In the rows, 128 means zero.
One turn moves each row of this set onto another row. After a few examples, where does it send each row asked below?
ner: [104 159 111 149 112 105 144 150 135 161 133 154 116 121 115 134 132 144
 147 115 146 148  95 117 144 145 147 132 148 108 112 164 136 115 143 161
 110 125 126 134 126 122 125 164]
Mez: [117 121 141 153 102 101 153 105 153 169 119 106 114 153 126 137 117 125
 136 104 135 123 113 149 122 144 140 137 135 130 168 134 150 122 114 155
  97 109 140 162 118 104 126 162]
Zalo: [114 162 130 150  92 103 152 138 139 165 145 111 113 144 147 134 108 103
 162 145 151 103 101 146 121 143 121 121 107 110 138 134 154 113 141 165
 133 101 140 149 145 142 118 140]
lipob: [109 165 106 154 111 106 143 147 131 159 139 155 119 125 111 127 126 147
 145 114 138 145  97 124 142 143 141 135 149 112 116 163 138 120 143 161
 117 133 124 139 123 122 130 162]
naliz: [ 97 124 140 173 112  93 161 102 161 170 116 115 104 146 125 153 122 127
 145 110 151 133 106 140 118 133 118 146 124 117 156 138 149 115 110 175
  85 114 141 161 121 108 137 147]
kame: [111 145 136 149 108  86 144 130 158 168 127 115 108 143 145 143 123 102
 170 129 151  99  98 151 126 138 111 129  94 105 137 135 147 113 136 178
  98 109 140 145 138 127 134 134]
Sebu: [113 138 139 159 108  84 139 124 156 167 120 112 109 147 141 149 125 107
 167 133 150 110  96 150 122 138 114 128  98 104 129 131 148 118 134 176
  94 106 142 144 148 124 136 130]
Nugol: [ 99 130 109 140 106 124 157 153 158 152 133 131 105 118 111 119 128 144
 142 105 135 128 111 126 138 133 145 140 147 111 115 162 154 106 127 149
  94 135 141 145 129 105 135 154]
zor: [128 140 131 149  91  93 129 119 143 170 124 103 121 147 137 132 113 112
 153 135 130 104 102 166 114 151 133 127 108 115 144 123 150 129 134 155
 108 113 136 145 141 123 125 135]
rizi: [111 132 148 159 107 104 182 114 150 157 126 108 104 157 118 156 109 126
 131 117 151 127 114 139 128 133 133 143 138 126 163 137 172 112 114 179
 109 103 132 152 129 112 125 151]
Lebo: [120 156 134 149  95 104 162 139 149 163 137 110 108 149 145 141 104 104
 157 146 145 100 101 154 126 139 123 129 109 114 155 129 168 118 142 173
 126 101 134 146 142 133 115 139]
nepu: [111 163 100 151 111 105 144 149 138 164 135 153 121 123 110 118 120 144
 141 116 139 148 100 130 136 149 137 138 147 107 117 160 136 118 140 162
 127 135 126 139 127 123 129 156]
lelif: [ 89 154 125 145  89 102 143 134 139 170 133 111 104 125 128 143 124 102
 171 142 148 101  91 156 114 141 125 124 110 117 135 137 149 125 133 171
 123 104 145 144 152 148 122 131]
Veno: [ 88 123 138 165 109  99 159 114 158 178 113 125 113 134 112 154 116 143
 139 103 146 154 108 137 127 136 136 153 147 122 151 135 151 114 109 164
  92 120 143 159 113 120 131 159]
Rula: [ 92 150 108 150 111 113 139 162 140 162 131 150 108 105 103 126 121 146
 157 118 144 150  95 115 135 144 138 139 146 122 129 151 143 123 149 164
 124 128 128 150 127 130 118 157]
futet: [ 98 143 129 156  93 103 150 128 147 172 121 114  97 134 125 155 123 108
 168 147 137 110  90 162 109 143 128 128 121 121 144 122 159 142 130 167
 111 101 145 146 156 135 118 127]
Kalod: [101 134 132 172 109 106 176 113 149 174 123 127 112 142 109 149 107 138
 127 106 137 145 114 152 132 138 147 147 162 124 153 138 152 128 109 163
 109 120 149 158 117 123 127 158]
bopel: [ 95 150 125 145  93 103 155 132 150 174 125 117  95 130 129 154 125 102
 168 144 142 100  90 164 113 142 123 130 117 116 147 129 157 133 130 171
 112 102 142 142 151 139 119 128]
kib: [ 95 137 100 155  97 130 167 151 153 148 141 134  94 111 112 124 113 153
 141 118 138 133 113 121 129 134 135 149 151 111 127 154 167 105 134 150
 106 132 136 154 127 115 126 149]
Sav: [108 155 122 141  87  98 130 128 136 173 138 107 122 136 138 128 113 107
 164 141 140 102 100 158 109 148 125 124 103 115 136 132 144 120 133 155
 123 118 137 143 137 139 125 135]
Zez: [110 127 139 159 111 104 163 118 154 172 121 126 117 154 118 143 111 139
 137  92 138 146 117 139 137 135 132 145 150 127 153 133 155 115 113 158
 104 114 144 168 112 115 134 173]
gugob: [ 97 135 109 158 109 133 175 160 162 154 140 139  93 118 122 123 121 141
 148 114 138 132 108 120 138 130 141 134 154 113 121 158 154 116 134 147
 101 125 152 158 131 112 123 158]
Fub: [ 97 132 134 166 105 106 183 108 152 174 121 119  98 146 115 158 119 120
 139 122 138 129 105 157 113 140 136 136 150 129 160 135 153 139 103 163
 100 109 147 152 131 115 122 145]
kega: [ 95 157 110 156 109 115 140 157 134 160 135 152 111 113 111 132 124 149
 156 120 141 150  92 112 139 138 142 137 148 124 128 154 145 124 150 160
 117 127 126 149 123 128 119 165]
kulob: [103 159 109 154 110 115 148 157 134 159 139 158 107 124 117 133 125 147
 159 116 143 150  97 108 140 142 132 132 150 119 125 153 146 120 150 155
 119 120 125 152 123 126 121 169]
vetu: [103 151 137 144 103  92 141 138 147 169 134 111 115 141 143 138 123 100
 174 136 157 104  95 142 123 138 117 119  96 110 125 139 143 111 134 172
 114 106 144 143 144 138 131 138]
Ruri: [125 149 140 157  97 102 158 135 145 158 133 109 108 156 141 146 105 110
 158 146 145 109 102 147 123 138 120 129 111 115 149 122 173 120 142 174
 124  96 133 150 151 130 118 138]
pip: [106 155 108 152 115 113 152 163 141 162 138 156 107 123 119 124 118 143
 159 115 146 152 102 109 138 148 127 131 147 115 125 149 142 119 151 156
 128 119 130 156 126 127 118 166]
mup: [103 140 103 159 109 122 169 148 162 157 140 139 107 124 128 118 116 146
 138 117 138 139 111 123 130 135 134 141 144 101 114 159 149 104 126 144
  95 141 142 148 121 105 133 151]
disil: [117 145 125 139  90  94 132 123 146 175 128 107 117 136 142 131 112 107
 158 135 134  97 100 167 113 153 131 129 105 112 150 126 146 124 134 154
 107 116 135 142 132 128 122 135]
Menam: [104 154 112 143 118 104 146 156 144 163 129 151 114 120 112 127 132 139
 148 112 150 149  97 120 145 148 144 132 144 106 109 164 135 113 142 165
 117 123 130 134 133 121 125 161]
roz: [100 129 142 160 111 101 178 117 151 165 119 126 104 145 109 161 116 139
 131  98 151 144 116 137 140 138 138 148 156 118 145 139 162 108 112 171
 104 104 142 154 124 122 131 162]

Zez turns into roz
lelif turns into Sav
Now these:
kib turns into mup
Fub turns into Mez
kame turns into bopel
Ruri turns into Sebu
ner turns into kega
nepu turns into pip

One turn moves each row of this set onto another row. After a few examples, where does it send each row asked below?
kevad: [127 138 119 125 121 149 113 113 149 127 123 149 141 138 146 156 123 111
 118 112 149 117 113 119]
mot: [137 118 105 123 118 153 147 122 125 113 115 122 132 136 148 160 115 125
 149 137 124 129 111 120]
fut: [139 125 134 148 144 128 137 134 123 116 115 152 158 132 121 135 135 136
 149 112 112 121 125 133]
mel: [148 144 117 120 158 134 132 136 119 119 154 129 131 135 104 135 129 130
 121 121 134 119 111 113]
modab: [148 105 124 133 118 147 112 130 107 111 130 146 127 146 136 129 128 100
 119 146 137 117 113 141]
kibi: [139 114 111 120 123 132 134 143 114 108 121 105 140 110 127 151 140 142
 130 120 133 132 102 113]
saler: [155  99 102 123 123 139 121 124 131 119 132 124 117 114 126 141 116 110
 121  88 124 121 119 116]
reg: [150 109 112 145 139 136 133 133 107 139 129 122 143 122 142 138 137 137
 118 100 135 127 138 109]
Kif: [164 122 115 117 107 132 111 119 130 133 128 134 157 146 130 115 132 128
 123 124 143 127 125 149]
vok: [147 134 117 106 126 162 141 138 117 106 115 155 126 123 136 121 143 126
 111 117 126 139 126 139]
Sedol: [134 115 127  98 130 144 126 140 134 111 122 128 141 161 124 133 124 122
 131  91 135 115 129 120]
zit: [143 118 128 141 116 151 113 111 128  97 117 116 135 125 136 139 148 139
 141 111 110 140 124 121]
gotu: [129 129 114 128 118 138 136 129 127 137 122 141 115 147 125 139 101 114
 108 132 108 117 110 114]
dofup: [130 104 133 130 146 122 120 134 118 100 141 141 138 149 131 139 147 134
 116 129 110 138 127 120]
ser: [138 126  97 139 148 126 131 100 116 144 133 111 141 129 127 138 138 109
 123 118 127 125 129 126]
zom: [143 141 143 117 131 125 122 133 134 133 124 121 114 116 130 153 147 107
 123 131 127 120 107 142]
nureb: [149 113 119 136 160 157 136 145 117 119 138 125 155 118 146 140 115 122
 113 125 119 115 111 136]
Napad: [132 118 115 144 132 143 114 111 136 144 134 131 122 153 138 125 140 132
 133 109 117 109 136 115]
Fuzir: [132 116 135 118 129 165 117 139 127 141 136 143 146 119 137 140 118 129
 141 106 128 139 140 137]
vume: [153 110 130 124 117 131 127 135 120 144 135 124 146 145 129 135 133 111
 132  97 110 112  97 145]
fite: [131 131 124 144 126 117 123 122 127 116 150 145 140 103 146 143 137 122
 126 145 126 117 111 127]
mipeb: [134 128 129 116 116 145 141 121 114  89 117 140 140 128 130 154 125 118
 115 139 122 137  99 125]
Kem: [141 124 151 140 119 142 129 107 125 129 133 138 124 136 113 112 132 138
 118 116 110 116 122 123]
tomu: [132 114 127 113 114 134 127 127 132 126 110 141 150 116 157 130 146 100
 143 116 128 125 132 137]
ker: [134 121 122 132 107 143 138 145 136 119 142 109 139 111 137 148 145 133
 101 110 128 114 127 122]
Salat: [146 125 101 121 126 143 112 113 133 143 116 145 130 110 133 135 136 136
 115 128 108 124 145 132]
mulut: [132 127 123 128 120 136 128 127 155 134 138 142 117 132 124 110 121 103
 129 108 112 115 121 147]
dolez: [123 115 101 122 132 119 120 122 134 107 127 140 126 135 125 116 106 126
 136 108 127 126 106 151]
morav: [146 129 115 127 140 154 123 117 136 127 127 126 167 148 140 139 147 140
 121 113 111 109 100 118]
noru: [117 148 115 133 116 128 126 146 136 117 121 118 139 123 127 122 133 136
 117 132 111 140 115 145]
sasem: [139 143 119 104 128 145 132 114 139 109 126 143 140 128 126 125 111 113
 118 134 122 142 126 159]
lege: [146 128 130  96 117 147 125 118 127 128 148 121 126 131 146 136 115 113
 122 137 145 121 126 110]
Fibi: [145 136 117 137 136 146 141 128 106 107 126 116 139 142 130 130 113 106
 113 106 129 156 117 123]
Ruk: [165 129 130 128 142 106 141 122 138 119 128 126 144 131 128 133 113 130
 117 137 138 138 121 120]
rit: [133 106 107 122 136 142 130 141 138 124 131 140 144 131 116 116 141 116
 149 108 127 143 107 101]
Zov: [147 119 111 128 132 155 119 143 142 107 126 122 140 117 127 116 132 128
 131 154 138 113 101 126]

ser turns into ker
Fuzir turns into rit
Now these:
vume turns into morav
Fibi turns into noru
lege turns into tomu
Napad turns into reg

